In the rows, zero is written as 128.
One turn sends every row of this set to another row. A few are shown first. Where does it send the rows asked after them?
vaf: [138 125 160 105 118 125 104 112 158 133 135 123 101 150 131 134  96 106
 132 141 147 146 155 108 148 143 117 145 124 151 137]
Zelut: [123  86  88 155 112 148 126 135  80 124 137 157 128 121 143 147 130 117
  90 141 127 132  75 119  95  99 122 110 117 137 122]
luv: [112  72  82 149 112 142 129 146 123 132 148 132 133 129 131 134 124 112
  91 123 106 135  83 128  90  88 123 148 103 123 146]
fifib: [138  75  92 168 117 149 118 152 118 122 149 156 116 138 133 136 119 123
 132 132 127 136  91 129  79 117 157 133 101 142 139]
gelip: [138 155 144 156 172 100 124 159  93 132 145 137 150 116 117 145 151 140
 125 140 126 103 144 115 152 133 168 100 124 129 159]
dilum: [104 139 105 168 148 134 142 158  92 134 135 158 137  87 124 162 145 117
  91 152 124 113 143 124 109  88 124 122 110 110 109]
Kozur: [133 132 157 110 118 126 100 115 151 133 130 133  95 141 122 138  99  91
 126 146 148 149 160 113 148 131 115 148 120 147 127]
Vug: [117 133 171 117 110 126 113 116 138 141 133 130 115 146 112 125 109  82
 132 124 142 142 180 118 130 143 116 143 122 152 135]
pak: [121 135 166 120  96 139 128 135 136 139 128 140  87 136 119 118  95  99
 136 118 133 143 164 134 138 113 104 141 129 143 120]
Miz: [116 143 134 133 166  94 138 150 105 142 149 105 172 116 123 139 152 141
  90 126 104 101 130 111 159 114 135 114 128 114 175]
guv: [128 134 178 111 103 131 135 130 144 140 136 123 100 148 132 113  94 124
 145 111 131 134 162 126 146 134 109 133 136 148 139]
daz: [138  83 108 140 122 133 140 126  94 127 152 126 151 142 168 138 128 162
 107 128 124 116  71 103 110 137 130  95 130 146 157]
Zed: [121 120 168 116 103 130 115 113 145 140 137 126 115 154 120 121 104  90
 138 120 141 143 171 117 121 150 116 145 122 156 140]
rab: [133  95 121 134 128 135 139 139 121 141 149 111 162 139 151 132 119 168
 126 113 117  89  69 109  98 126 148 126 140 141 166]
soki: [120 129 174 114 110 124 115 114 142 142 136 124 119 152 117 123 107  91
 136 122 141 139 178 115 130 151 117 141 124 155 142]
petik: [136 121 153 108 112 131 102 113 157 132 133 130  95 148 128 135  94  97
 130 143 147 151 152 111 141 135 115 150 120 150 130]
posi: [108 147 120 151 145 129 121 157  83 142 123 150 144  91 102 151 143 105
  94 137 121  95 107 127 118  72 141 130 132 117 122]
diba: [118 151 134 151 168 111 155 151 101 139 148 124 167 104 144 155 148 164
 107 142 120  92 149 106 137 128 134 102 127 116 146]
febut: [ 98 124 120 124 172 101 146 128 107 142 136 130 168 131 103 131 149 160
 104 140 111 100 153 108 157 115 147  99 140 112 145]
vubik: [ 96  56  73 137 122 146 138 123 126 134 137 152 135 147 113 125 122 138
 107 136 113 130 109 122  93  95 138 130 118 122 122]
pufe: [152  97 126 151 143 121 132 147 123 128 160 123 148 150 150 132 127 169
 146 124 124 111 104 110 115 157 167 110 120 146 177]
dibo: [117 123 166 119 103 131 112 116 141 140 135 132 111 149 115 124 105  81
 134 123 142 146 173 120 121 142 115 147 120 154 133]
buko: [135 137 164 106 124 121 103 114 152 134 132 126 102 143 125 137 101 101
 129 144 147 144 163 109 155 138 117 143 124 148 134]
Dunaz: [127  84 111 131 133 118 144 139 133 137 162  97 163 146 152 126 127 162
 108 112 103 112  89 110 118 130 133 127 120 130 185]
mus: [129  95 112 148 137 134 161 140 128 134 161 116 160 134 172 143 125 184
 123 128 119 102 110 105  97 145 133 114 121 131 156]
Viz: [109  72 101 121 144 123 152 117 133 138 149 121 164 161 131 119 127 182
 121 127 110 109 117 105 121 133 147 110 135 128 157]
Zunet: [115  83  83 166 116 157 146 147 120 129 148 149 131 117 151 149 122 138
 108 139 122 124 104 123  70 105 123 135 103 125 119]
Diti: [125 152 146 134 162 109 136 149  95 146 137 115 173 112 125 143 143 153
 111 125 118  75 108 109 141 114 150 111 148 126 160]
Zinen: [117 137 113 153 143 122 125 142  59 129 129 156 141 100 124 156 152 110
  80 150 127 118 110 116 135  95 125  94 127 125 122]
leku: [ 85 110  92 141 151 125 132 133 100 138 124 162 140 117  85 137 144 116
  90 150 114 121 146 125 128  77 138 119 123 107 110]
zanul: [122 149 179 115 108 128 131 135 135 141 129 131  96 136 120 118 100 109
 137 117 132 135 172 129 154 122 108 133 135 142 129]
sigo: [117  90  95 151 112 155 124 147 109 137 135 146 134 119 127 140 119 119
 109 125 120 109  67 128  76  84 138 145 124 132 127]
dil: [124 133 110 174 146 128 110 165  88 126 133 171 118 103 100 150 143  94
 112 148 129 128 131 133 116  93 157 124 105 124 122]
Riz: [101 131 105 151 145 117 124 157  95 137 135 140 141  98 101 146 149  92
  73 137 107 123 124 130 131  72 124 135 110 106 136]
zeme: [132 134 133 138 153 108 139 133  73 132 144 126 164 121 148 147 149 156
  96 138 124 101 106 100 150 133 133  80 140 134 157]
noben: [126 121 165 115  91 142 132 131 146 138 135 131  90 148 131 113  88 114
 144 112 132 142 153 130 131 125 106 141 130 148 129]

guv goes to noben
luv goes to Riz
Zelut goes to Zinen
Now these:
Zed goes to dibo
mus goes to Zunet
rab goes to sigo
fifib goes to dil
petik goes to Kozur
vubik goes to leku

